128 stands for zero in the data rows.
A hidden rule labels the rows of this table. It goes by one to three of the table's principal directions, not those with the most spread.
np.array([140, 127, 169, 101, 104, 133, 135, 129, 162, 113, 146, 84, 113, 137, 156, 108, 158, 136,
          128, 130, 97, 165, 148, 139, 143, 127, 99, 146, 138, 133, 141, 125, 122, 126, 148, 111,
          121, 127, 167, 188, 118, 127, 144, 151, 153, 90]) 2
np.array([155, 144, 82, 147, 114, 134, 144, 125, 162, 105, 102, 132, 167, 113, 175, 126, 114, 139,
          153, 111, 135, 114, 95, 121, 144, 120, 137, 120, 139, 144, 110, 114, 103, 110, 114, 156,
          90, 143, 138, 143, 154, 109, 107, 158, 104, 142]) 3
np.array([145, 104, 98, 133, 139, 107, 137, 147, 141, 148, 87, 140, 154, 107, 100, 180, 111, 99,
          134, 107, 162, 98, 112, 112, 137, 113, 145, 140, 148, 136, 87, 122, 88, 97, 103, 150,
          110, 127, 107, 125, 130, 96, 139, 97, 148, 162]) 2
np.array([90, 126, 148, 123, 98, 158, 142, 109, 121, 137, 150, 146, 115, 158, 131, 94, 147, 164,
          130, 148, 95, 143, 141, 118, 122, 129, 129, 136, 162, 149, 167, 113, 133, 158, 120, 133,
          123, 136, 137, 158, 140, 130, 133, 160, 91, 130]) 3
np.array([145, 104, 139, 90, 131, 121, 137, 105, 149, 127, 136, 100, 96, 114, 124, 121, 144, 148,
          124, 128, 121, 140, 141, 127, 149, 138, 109, 146, 133, 119, 134, 121, 124, 135, 154, 101,
          116, 127, 153, 189, 122, 151, 138, 137, 135, 118]) 3
np.array([120, 127, 61, 127, 132, 107, 140, 116, 113, 146, 73, 152, 146, 103, 111, 120, 77, 136,
          133, 118, 149, 94, 112, 121, 114, 129, 124, 112, 148, 129, 115, 126, 122, 95, 109, 155,
          86, 169, 109, 140, 169, 122, 100, 125, 83, 176]) 3
np.array([145, 113, 140, 118, 109, 149, 121, 99, 139, 109, 161, 130, 111, 166, 155, 137, 162, 119,
          149, 102, 88, 157, 126, 74, 156, 109, 129, 138, 187, 150, 164, 78, 114, 170, 183, 123,
          119, 123, 151, 185, 116, 116, 163, 164, 198, 75]) 2
np.array([116, 122, 163, 119, 125, 138, 131, 125, 153, 121, 154, 112, 112, 158, 120, 120, 161, 143,
          128, 119, 106, 154, 137, 124, 132, 123, 125, 149, 127, 157, 151, 121, 123, 160, 118, 134,
          147, 117, 140, 137, 104, 119, 153, 143, 124, 132]) 2
np.array([148, 134, 94, 130, 155, 135, 126, 127, 136, 98, 134, 131, 112, 133, 126, 123, 76, 127,
          127, 151, 124, 104, 122, 129, 121, 146, 130, 120, 116, 112, 114, 119, 132, 114, 130, 130,
          129, 105, 115, 85, 134, 132, 116, 121, 120, 142]) 2
np.array([106, 142, 129, 130, 81, 117, 124, 112, 122, 135, 123, 146, 185, 157, 152, 127, 159, 143,
          143, 81, 116, 138, 121, 113, 155, 107, 159, 114, 162, 160, 124, 118, 107, 151, 115, 179,
          97, 183, 145, 134, 134, 80, 127, 166, 119, 135]) 2
np.array([115, 149, 137, 134, 102, 138, 139, 88, 146, 111, 159, 120, 133, 145, 163, 90, 149, 168,
          134, 140, 98, 138, 140, 119, 143, 119, 126, 127, 150, 131, 133, 106, 127, 168, 137, 125,
          132, 153, 160, 142, 153, 122, 133, 188, 99, 113]) 2
np.array([101, 105, 171, 101, 118, 149, 129, 130, 117, 130, 166, 113, 87, 176, 101, 124, 133, 125,
          99, 148, 86, 152, 151, 122, 135, 130, 126, 140, 166, 157, 150, 107, 125, 146, 152, 122,
          138, 126, 127, 148, 101, 123, 168, 129, 161, 106]) 1
np.array([128, 97, 120, 135, 139, 115, 132, 137, 139, 157, 89, 148, 129, 117, 98, 153, 133, 107,
          118, 111, 176, 117, 119, 102, 118, 124, 114, 143, 150, 145, 126, 126, 112, 117, 109, 126,
          128, 134, 104, 142, 139, 111, 131, 105, 116, 143]) 3
np.array([128, 123, 81, 140, 94, 106, 143, 110, 110, 164, 86, 178, 197, 98, 147, 144, 148, 138,
          154, 85, 154, 99, 123, 125, 138, 129, 163, 113, 158, 103, 113, 124, 109, 115, 108, 152,
          61, 177, 140, 138, 188, 123, 92, 127, 113, 140]) 2
np.array([86, 145, 121, 148, 88, 120, 136, 104, 99, 151, 144, 167, 150, 136, 107, 124, 133, 155,
          127, 131, 102, 138, 175, 109, 98, 114, 137, 113, 163, 136, 135, 103, 129, 107, 137, 153,
          133, 159, 139, 114, 168, 132, 134, 144, 111, 127]) 4
np.array([158, 151, 125, 136, 147, 157, 126, 122, 165, 63, 159, 89, 98, 140, 168, 100, 107, 129,
          138, 145, 94, 137, 101, 124, 138, 126, 114, 128, 104, 144, 134, 110, 132, 142, 152, 114,
          147, 94, 137, 136, 108, 133, 134, 169, 137, 108]) 3
np.array([159, 151, 80, 123, 171, 114, 108, 122, 102, 97, 116, 112, 107, 75, 111, 109, 60, 97,
          123, 124, 120, 109, 119, 146, 96, 148, 95, 104, 72, 88, 105, 124, 148, 67, 169, 104,
          126, 117, 127, 105, 133, 169, 93, 107, 157, 113]) 1
np.array([164, 134, 110, 126, 135, 118, 144, 113, 154, 106, 116, 110, 121, 120, 140, 130, 114, 130,
          134, 132, 136, 118, 124, 125, 138, 131, 126, 122, 132, 113, 120, 127, 137, 104, 122, 119,
          119, 119, 132, 142, 151, 126, 115, 139, 116, 127]) 2
np.array([148, 128, 136, 121, 125, 96, 130, 138, 147, 142, 93, 110, 136, 91, 134, 137, 146, 142,
          138, 118, 162, 122, 118, 133, 137, 118, 116, 130, 97, 125, 114, 170, 122, 125, 109, 120,
          132, 135, 127, 156, 125, 125, 125, 124, 96, 153]) 4
np.array([107, 111, 107, 153, 125, 134, 123, 136, 112, 158, 138, 178, 153, 149, 108, 170, 121, 119,
          135, 138, 127, 116, 154, 99, 116, 114, 154, 139, 179, 126, 113, 93, 102, 140, 125, 157,
          136, 125, 113, 82, 138, 108, 159, 105, 165, 139]) 3
np.array([133, 123, 123, 152, 149, 111, 133, 118, 120, 120, 114, 150, 140, 112, 111, 138, 156, 143,
          114, 103, 187, 96, 92, 144, 133, 153, 185, 99, 57, 134, 132, 170, 153, 131, 89, 115,
          133, 109, 92, 90, 143, 159, 80, 116, 54, 157]) 2
np.array([93, 141, 152, 152, 119, 150, 147, 89, 161, 93, 175, 124, 122, 170, 148, 83, 148, 165,
          120, 158, 112, 123, 122, 113, 144, 124, 148, 133, 140, 151, 132, 107, 130, 189, 111, 117,
          158, 123, 132, 115, 146, 113, 136, 200, 65, 127]) 2
np.array([134, 146, 61, 144, 161, 105, 117, 136, 101, 150, 87, 147, 150, 77, 85, 164, 87, 147,
          126, 112, 156, 108, 114, 133, 102, 111, 140, 107, 84, 153, 102, 134, 117, 85, 114, 175,
          137, 143, 104, 91, 118, 144, 114, 90, 99, 201]) 4
np.array([106, 132, 173, 129, 110, 163, 119, 146, 126, 140, 154, 144, 123, 171, 147, 121, 160, 151,
          119, 170, 119, 156, 156, 137, 120, 134, 130, 139, 143, 134, 163, 135, 138, 157, 115, 132,
          153, 105, 134, 110, 114, 120, 133, 122, 116, 113]) 3
np.array([136, 129, 70, 178, 158, 100, 154, 117, 124, 156, 77, 182, 159, 83, 95, 153, 108, 129,
          138, 134, 201, 55, 115, 124, 99, 135, 160, 117, 111, 83, 98, 148, 135, 110, 58, 124,
          132, 122, 87, 53, 200, 131, 86, 95, 52, 186]) 2
np.array([103, 136, 161, 106, 81, 121, 127, 112, 119, 129, 148, 108, 130, 144, 152, 92, 154, 126,
          143, 104, 70, 160, 150, 119, 134, 113, 102, 130, 165, 129, 148, 115, 122, 149, 167, 122,
          105, 172, 168, 186, 133, 118, 153, 170, 171, 82]) 3
np.array([135, 127, 161, 116, 144, 112, 151, 129, 170, 125, 115, 80, 104, 124, 131, 103, 133, 149,
          98, 170, 163, 112, 129, 162, 142, 141, 107, 139, 109, 112, 111, 169, 139, 144, 86, 90,
          149, 133, 125, 124, 141, 118, 122, 134, 59, 144]) 2
np.array([144, 122, 133, 119, 139, 120, 119, 124, 143, 130, 127, 113, 134, 100, 127, 142, 151, 133,
          120, 117, 141, 140, 134, 134, 137, 124, 121, 140, 108, 130, 112, 119, 110, 118, 146, 118,
          135, 119, 148, 150, 114, 141, 129, 120, 150, 116]) 2
np.array([126, 99, 207, 127, 132, 132, 143, 129, 142, 140, 173, 110, 106, 116, 116, 127, 206, 111,
          115, 131, 143, 141, 157, 162, 134, 158, 131, 161, 90, 72, 136, 151, 155, 153, 120, 54,
          156, 84, 148, 121, 126, 173, 132, 109, 148, 77]) 2
np.array([130, 121, 58, 147, 183, 128, 111, 137, 78, 148, 91, 185, 124, 90, 66, 165, 73, 105,
          125, 125, 164, 89, 108, 116, 81, 136, 145, 111, 99, 124, 131, 121, 131, 82, 125, 142,
          133, 94, 80, 76, 129, 160, 95, 59, 130, 170]) 4
np.array([166, 142, 186, 90, 143, 110, 109, 149, 143, 87, 139, 42, 95, 120, 166, 99, 153, 109,
          119, 111, 121, 164, 114, 184, 150, 148, 97, 119, 46, 107, 142, 189, 171, 133, 153, 81,
          136, 116, 149, 158, 79, 157, 119, 129, 158, 83]) 4
np.array([117, 103, 162, 123, 95, 130, 139, 138, 121, 161, 118, 145, 140, 135, 105, 157, 168, 107,
          110, 106, 148, 143, 138, 119, 135, 126, 137, 135, 166, 149, 137, 126, 117, 100, 120, 129,
          114, 139, 128, 153, 131, 113, 130, 111, 140, 106]) 3
np.array([130, 113, 130, 113, 128, 124, 115, 142, 117, 123, 147, 121, 117, 125, 91, 159, 117, 95,
          122, 94, 103, 150, 137, 115, 126, 122, 124, 133, 127, 155, 121, 104, 108, 88, 173, 142,
          126, 118, 132, 136, 86, 138, 157, 106, 199, 114]) 4
np.array([147, 129, 105, 118, 127, 91, 129, 120, 124, 128, 99, 122, 148, 86, 115, 141, 127, 130,
          131, 87, 150, 113, 113, 136, 139, 131, 141, 110, 93, 127, 103, 146, 120, 90, 129, 135,
          103, 146, 129, 142, 134, 139, 105, 122, 115, 147]) 2
np.array([144, 121, 126, 121, 137, 144, 129, 124, 150, 111, 154, 110, 121, 160, 125, 155, 130, 113,
          130, 112, 100, 153, 134, 114, 145, 113, 134, 144, 162, 155, 132, 85, 112, 130, 146, 151,
          129, 117, 144, 132, 100, 110, 161, 131, 186, 117]) 3
np.array([134, 125, 177, 111, 127, 139, 119, 142, 133, 136, 135, 105, 103, 134, 126, 113, 148, 118,
          125, 140, 113, 145, 141, 138, 125, 130, 95, 151, 121, 111, 134, 141, 136, 152, 116, 106,
          152, 119, 139, 136, 108, 115, 144, 124, 141, 111]) 1
np.array([132, 105, 165, 124, 87, 172, 146, 111, 175, 115, 169, 131, 132, 174, 191, 127, 194, 153,
          135, 143, 106, 150, 131, 101, 178, 122, 149, 156, 200, 151, 153, 86, 92, 187, 150, 114,
          107, 116, 165, 186, 134, 109, 153, 174, 152, 75]) 3
np.array([143, 112, 181, 82, 115, 112, 111, 145, 134, 131, 132, 81, 120, 114, 151, 120, 168, 99,
          122, 104, 117, 160, 142, 154, 149, 137, 92, 144, 118, 103, 130, 146, 120, 128, 173, 87,
          108, 136, 167, 185, 99, 136, 138, 116, 204, 64]) 2
np.array([113, 101, 114, 109, 130, 113, 115, 136, 100, 147, 107, 135, 133, 150, 108, 142, 113, 110,
          115, 104, 121, 123, 127, 118, 132, 127, 136, 122, 161, 148, 127, 117, 115, 135, 138, 149,
          99, 162, 109, 144, 123, 110, 145, 111, 165, 133]) 1
np.array([121, 135, 46, 159, 173, 131, 105, 157, 85, 153, 82, 173, 154, 114, 88, 164, 50, 94,
          123, 124, 150, 99, 111, 122, 83, 117, 129, 114, 134, 142, 104, 105, 117, 90, 111, 182,
          129, 141, 83, 55, 128, 114, 118, 72, 146, 177]) 2
np.array([126, 134, 210, 120, 64, 159, 140, 127, 163, 117, 176, 97, 137, 163, 203, 99, 205, 138,
          138, 136, 94, 176, 145, 138, 170, 125, 118, 150, 162, 122, 147, 128, 129, 174, 138, 104,
          123, 137, 182, 178, 122, 109, 147, 184, 147, 57]) 3
np.array([167, 133, 85, 120, 116, 74, 117, 132, 147, 136, 68, 114, 173, 80, 153, 152, 124, 141,
          150, 78, 162, 123, 109, 117, 149, 108, 117, 113, 112, 141, 88, 149, 100, 102, 131, 160,
          97, 175, 134, 174, 132, 110, 123, 136, 119, 161]) 1
np.array([114, 116, 144, 119, 121, 126, 140, 117, 143, 135, 121, 125, 113, 156, 107, 122, 137, 133,
          114, 120, 137, 133, 123, 110, 135, 123, 120, 136, 157, 162, 142, 126, 126, 142, 106, 137,
          132, 148, 120, 141, 128, 99, 138, 143, 91, 145]) 3
np.array([152, 156, 90, 143, 130, 182, 138, 90, 189, 68, 147, 122, 131, 173, 212, 99, 107, 162,
          145, 180, 98, 126, 105, 89, 159, 105, 128, 135, 202, 156, 136, 57, 94, 169, 146, 141,
          122, 111, 156, 153, 150, 82, 128, 201, 122, 106]) 3
np.array([112, 153, 134, 120, 101, 120, 137, 73, 127, 97, 160, 110, 128, 150, 161, 73, 142, 156,
          145, 120, 77, 140, 141, 124, 140, 127, 131, 112, 142, 112, 146, 113, 152, 158, 150, 118,
          113, 155, 162, 164, 160, 135, 123, 198, 117, 99]) 3
np.array([151, 150, 110, 107, 72, 116, 136, 72, 174, 90, 146, 89, 149, 142, 217, 88, 144, 179,
          178, 108, 53, 152, 135, 87, 180, 91, 110, 130, 191, 139, 118, 80, 92, 179, 179, 147,
          85, 186, 194, 236, 153, 95, 165, 238, 153, 102]) 1
np.array([69, 108, 176, 124, 127, 143, 125, 130, 137, 123, 175, 126, 94, 200, 98, 113, 132, 147,
          91, 166, 112, 143, 146, 109, 130, 126, 135, 142, 154, 183, 143, 117, 122, 180, 126, 135,
          173, 121, 104, 108, 97, 105, 174, 148, 101, 140]) 3
np.array([162, 179, 99, 129, 163, 151, 114, 123, 125, 69, 132, 94, 97, 105, 168, 75, 64, 117,
          138, 161, 98, 118, 99, 151, 111, 138, 91, 107, 80, 96, 129, 130, 156, 110, 157, 101,
          137, 103, 137, 113, 125, 150, 91, 146, 132, 105]) 3
np.array([118, 76, 150, 121, 83, 174, 146, 126, 170, 140, 153, 163, 126, 213, 133, 178, 169, 143,
          115, 132, 119, 152, 132, 56, 176, 106, 162, 159, 255, 220, 156, 61, 64, 164, 138, 169,
          110, 127, 129, 172, 113, 66, 183, 148, 148, 118]) 4
np.array([108, 186, 153, 125, 107, 143, 120, 124, 145, 89, 160, 78, 132, 160, 172, 69, 120, 151,
          135, 142, 64, 175, 141, 152, 123, 108, 96, 123, 119, 151, 137, 123, 143, 140, 132, 154,
          148, 151, 166, 133, 108, 105, 139, 188, 119, 117]) 3
np.array([78, 81, 205, 131, 123, 162, 138, 157, 113, 157, 170, 147, 111, 199, 88, 145, 171, 118,
          72, 160, 148, 133, 147, 154, 139, 161, 174, 147, 146, 143, 144, 142, 148, 168, 79, 116,
          153, 107, 93, 71, 108, 121, 145, 95, 109, 122]) 1
np.array([123, 152, 86, 133, 129, 88, 114, 121, 131, 124, 90, 120, 150, 85, 146, 105, 94, 150,
          143, 123, 140, 118, 118, 116, 115, 107, 96, 111, 105, 136, 101, 141, 113, 116, 146, 141,
          127, 164, 127, 156, 140, 127, 122, 153, 97, 156]) 5
np.array([121, 108, 129, 128, 101, 123, 142, 113, 139, 141, 120, 151, 145, 150, 116, 154, 154, 141,
          129, 105, 137, 126, 126, 92, 149, 114, 158, 131, 175, 168, 132, 109, 100, 131, 116, 154,
          111, 142, 123, 155, 139, 96, 140, 143, 114, 142]) 1
np.array([134, 162, 132, 134, 116, 115, 127, 113, 103, 133, 124, 129, 147, 106, 156, 109, 142, 148,
          145, 129, 143, 118, 121, 157, 137, 135, 141, 102, 88, 79, 127, 174, 168, 143, 108, 119,
          127, 145, 137, 102, 143, 143, 91, 139, 83, 135]) 5
np.array([163, 131, 179, 133, 143, 108, 126, 121, 146, 97, 131, 97, 120, 111, 152, 113, 184, 109,
          123, 107, 175, 120, 101, 158, 150, 158, 143, 115, 47, 85, 132, 187, 175, 143, 108, 62,
          146, 92, 125, 122, 132, 153, 85, 135, 102, 90]) 1
np.array([138, 101, 186, 91, 149, 130, 128, 140, 154, 120, 147, 87, 83, 142, 121, 123, 154, 126,
          107, 148, 141, 135, 127, 151, 155, 150, 119, 152, 102, 117, 137, 160, 135, 161, 125, 85,
          146, 94, 129, 138, 87, 135, 140, 112, 128, 119]) 3
np.array([159, 156, 117, 119, 119, 128, 130, 102, 152, 108, 116, 107, 135, 109, 168, 106, 141, 155,
          158, 110, 121, 135, 104, 124, 151, 115, 115, 125, 115, 127, 133, 133, 128, 145, 123, 134,
          116, 142, 159, 163, 128, 117, 110, 169, 98, 138]) 3
np.array([118, 180, 60, 151, 103, 92, 121, 94, 130, 95, 111, 131, 171, 130, 163, 97, 82, 186,
          155, 111, 98, 118, 118, 101, 126, 97, 138, 81, 125, 168, 103, 118, 119, 129, 133, 194,
          115, 191, 127, 132, 160, 103, 125, 202, 66, 180]) 1
np.array([121, 110, 137, 104, 98, 144, 130, 136, 150, 126, 123, 127, 130, 170, 158, 121, 136, 129,
          136, 120, 108, 147, 120, 105, 152, 119, 118, 141, 191, 166, 151, 110, 97, 150, 140, 150,
          92, 148, 140, 180, 116, 89, 148, 148, 146, 118]) 5
Which label does each new row get?
np.array([77, 134, 149, 149, 127, 147, 134, 141, 121, 151, 144, 160, 142, 174, 108, 134, 144, 149,
          109, 153, 147, 133, 139, 139, 114, 126, 156, 130, 138, 157, 150, 139, 135, 155, 80, 159,
          158, 126, 109, 58, 120, 110, 128, 113, 73, 163]) ~ 5
np.array([120, 113, 131, 119, 116, 139, 140, 112, 160, 133, 134, 123, 141, 155, 146, 137, 151, 143,
          131, 129, 120, 136, 128, 105, 161, 105, 136, 153, 190, 157, 125, 91, 89, 166, 127, 144,
          115, 144, 147, 165, 126, 89, 157, 155, 141, 129]) ~ 3
np.array([100, 167, 119, 150, 104, 143, 129, 100, 131, 104, 144, 131, 128, 173, 165, 84, 116, 168,
          144, 148, 84, 142, 123, 95, 121, 97, 123, 109, 162, 169, 156, 109, 136, 174, 130, 157,
          146, 158, 129, 139, 145, 99, 143, 199, 85, 138]) ~ 3
np.array([146, 119, 68, 146, 164, 125, 140, 126, 144, 127, 103, 146, 136, 110, 94, 164, 80, 121,
          130, 133, 154, 88, 110, 110, 124, 120, 147, 134, 137, 137, 90, 101, 101, 99, 103, 152,
          128, 110, 102, 97, 138, 113, 127, 108, 116, 178]) ~ 2
np.array([104, 133, 153, 122, 98, 139, 151, 108, 139, 147, 146, 126, 159, 154, 167, 111, 165, 158,
          143, 156, 107, 122, 149, 146, 160, 118, 152, 148, 179, 93, 119, 121, 115, 188, 95, 130,
          110, 151, 163, 127, 153, 94, 138, 157, 121, 124]) ~ 3
np.array([145, 122, 152, 111, 146, 135, 97, 139, 133, 116, 144, 102, 95, 104, 126, 122, 131, 107,
          112, 132, 120, 156, 138, 125, 118, 131, 77, 144, 100, 127, 126, 116, 119, 119, 188, 91,
          157, 103, 145, 155, 90, 152, 142, 117, 184, 80]) ~ 2
np.array([163, 159, 84, 133, 143, 108, 115, 120, 138, 96, 107, 97, 132, 92, 166, 101, 83, 113,
          157, 121, 105, 120, 118, 125, 115, 116, 86, 116, 110, 96, 105, 120, 130, 112, 158, 119,
          120, 140, 143, 151, 147, 130, 123, 152, 161, 112]) ~ 1
np.array([112, 130, 132, 117, 137, 121, 119, 160, 108, 160, 103, 124, 114, 125, 102, 121, 94, 124,
          128, 157, 122, 125, 146, 143, 97, 124, 93, 139, 126, 111, 122, 154, 136, 128, 99, 139,
          145, 138, 111, 111, 117, 112, 144, 97, 119, 163]) ~ 1
np.array([70, 128, 148, 169, 88, 147, 170, 96, 121, 154, 144, 182, 170, 180, 129, 124, 186, 170,
          119, 139, 148, 112, 131, 126, 140, 128, 207, 117, 175, 147, 153, 127, 143, 171, 53, 149,
          121, 148, 114, 92, 185, 108, 108, 160, 35, 149]) ~ 5
np.array([110, 151, 153, 118, 111, 140, 116, 124, 141, 86, 174, 87, 105, 174, 145, 97, 112, 141,
          114, 133, 75, 166, 128, 117, 143, 112, 109, 120, 133, 186, 134, 112, 125, 148, 168, 149,
          151, 149, 140, 139, 85, 110, 166, 181, 134, 117]) ~ 3
np.array([144, 164, 165, 128, 116, 106, 124, 122, 144, 95, 149, 80, 137, 109, 171, 90, 157, 142,
          133, 125, 115, 143, 140, 171, 134, 139, 118, 113, 61, 90, 115, 166, 158, 130, 133, 96,
          142, 129, 160, 126, 134, 150, 111, 159, 118, 95]) ~ 1
np.array([99, 133, 96, 155, 145, 122, 112, 136, 83, 150, 99, 182, 123, 131, 88, 128, 83, 127,
          122, 148, 155, 97, 120, 104, 83, 129, 130, 105, 123, 135, 137, 144, 146, 124, 105, 144,
          153, 128, 71, 76, 145, 124, 112, 105, 76, 172]) ~ 2
np.array([105, 117, 173, 160, 128, 171, 132, 143, 129, 130, 170, 166, 115, 171, 123, 134, 160, 125,
          113, 178, 133, 129, 151, 126, 109, 145, 155, 142, 137, 119, 155, 122, 142, 152, 105, 104,
          170, 65, 110, 74, 135, 133, 130, 112, 121, 101]) ~ 2
np.array([133, 116, 147, 125, 135, 111, 134, 122, 123, 130, 133, 115, 100, 102, 118, 121, 139, 142,
          122, 145, 142, 114, 129, 135, 130, 141, 130, 124, 88, 103, 124, 162, 152, 140, 130, 84,
          146, 112, 113, 147, 133, 166, 129, 130, 101, 130]) ~ 1
np.array([134, 108, 143, 90, 123, 108, 132, 118, 123, 161, 111, 101, 114, 105, 124, 121, 141, 129,
          121, 127, 130, 131, 145, 138, 144, 128, 94, 146, 150, 96, 119, 136, 125, 143, 139, 101,
          110, 165, 150, 177, 132, 129, 141, 121, 147, 116]) ~ 2
np.array([138, 127, 67, 140, 160, 117, 122, 127, 143, 133, 84, 145, 156, 119, 120, 154, 92, 122,
          135, 118, 159, 101, 103, 101, 127, 105, 130, 133, 153, 150, 100, 101, 89, 124, 113, 164,
          121, 139, 112, 113, 133, 89, 127, 117, 127, 170]) ~ 3
np.array([92, 125, 136, 145, 130, 143, 110, 156, 69, 156, 126, 168, 130, 146, 98, 133, 122, 103,
          104, 130, 131, 132, 139, 143, 86, 145, 137, 110, 122, 131, 155, 138, 155, 114, 121, 135,
          135, 131, 97, 76, 129, 144, 114, 83, 137, 118]) ~ 2
np.array([136, 156, 99, 148, 129, 126, 138, 104, 156, 118, 112, 117, 163, 108, 176, 103, 128, 157,
          154, 137, 128, 110, 111, 130, 142, 107, 127, 133, 131, 114, 99, 118, 113, 161, 101, 136,
          123, 149, 148, 139, 158, 105, 119, 174, 94, 147]) ~ 1
np.array([125, 161, 143, 116, 126, 103, 113, 130, 132, 106, 147, 74, 141, 106, 133, 108, 121, 117,
          129, 104, 93, 158, 143, 158, 126, 115, 99, 126, 85, 125, 97, 129, 126, 103, 157, 134,
          140, 148, 164, 131, 98, 132, 141, 147, 168, 112]) ~ 3
np.array([173, 109, 140, 112, 152, 160, 118, 149, 141, 96, 139, 105, 111, 138, 150, 146, 140, 98,
          122, 113, 123, 132, 92, 147, 159, 148, 148, 135, 104, 134, 135, 123, 124, 135, 139, 112,
          110, 86, 128, 136, 88, 136, 122, 109, 183, 98]) ~ 1
np.array([178, 127, 108, 122, 147, 92, 112, 123, 104, 116, 116, 111, 123, 70, 122, 154, 126, 106,
          141, 90, 135, 117, 117, 132, 132, 133, 137, 103, 66, 94, 109, 148, 144, 92, 169, 100,
          121, 113, 125, 151, 122, 177, 116, 108, 178, 109]) ~ 1
np.array([119, 103, 130, 131, 149, 132, 124, 161, 100, 164, 108, 160, 123, 118, 77, 163, 117, 110,
          109, 143, 168, 111, 132, 141, 106, 146, 143, 134, 111, 120, 124, 150, 137, 99, 93, 130,
          140, 98, 88, 90, 116, 138, 117, 65, 116, 157]) ~ 2
np.array([149, 115, 124, 151, 93, 134, 132, 137, 176, 126, 115, 151, 186, 126, 203, 142, 180, 128,
          152, 104, 155, 127, 116, 108, 156, 122, 139, 140, 163, 131, 119, 112, 81, 149, 134, 128,
          90, 135, 153, 155, 158, 103, 123, 148, 148, 89]) ~ 3
np.array([117, 111, 162, 140, 114, 141, 162, 137, 137, 141, 152, 142, 134, 126, 117, 139, 161, 123,
          112, 151, 147, 113, 149, 158, 130, 154, 160, 141, 128, 96, 123, 138, 129, 110, 100, 97,
          123, 100, 133, 93, 154, 148, 114, 104, 115, 109]) ~ 5
np.array([83, 136, 96, 140, 81, 102, 133, 124, 86, 182, 102, 177, 174, 100, 130, 129, 121, 152,
          147, 132, 125, 118, 159, 110, 104, 105, 126, 113, 173, 119, 121, 127, 105, 112, 144, 153,
          99, 185, 134, 147, 173, 130, 132, 127, 119, 142]) ~ 5
np.array([122, 124, 149, 138, 120, 148, 130, 118, 141, 123, 169, 130, 125, 138, 152, 123, 155, 146,
          129, 155, 108, 131, 145, 121, 140, 125, 135, 144, 141, 117, 125, 106, 112, 173, 150, 107,
          144, 115, 148, 123, 130, 136, 151, 145, 148, 100]) ~ 2
np.array([146, 92, 155, 101, 119, 139, 142, 144, 170, 117, 139, 92, 118, 148, 127, 152, 142, 101,
          120, 111, 118, 149, 123, 125, 166, 127, 127, 160, 161, 156, 115, 105, 98, 114, 135, 130,
          107, 115, 142, 180, 95, 104, 160, 131, 179, 109]) ~ 2
np.array([142, 108, 174, 124, 142, 110, 132, 156, 113, 142, 138, 116, 98, 80, 93, 140, 152, 85,
          127, 124, 150, 125, 147, 163, 104, 159, 114, 139, 59, 61, 130, 179, 164, 93, 131, 60,
          148, 77, 122, 116, 120, 189, 119, 73, 159, 96]) ~ 5
np.array([147, 135, 110, 109, 148, 101, 121, 131, 117, 128, 86, 108, 115, 117, 114, 121, 97, 121,
          138, 110, 136, 114, 104, 134, 126, 127, 113, 115, 103, 122, 126, 163, 149, 124, 102, 138,
          121, 145, 107, 137, 120, 114, 117, 121, 104, 167]) ~ 1
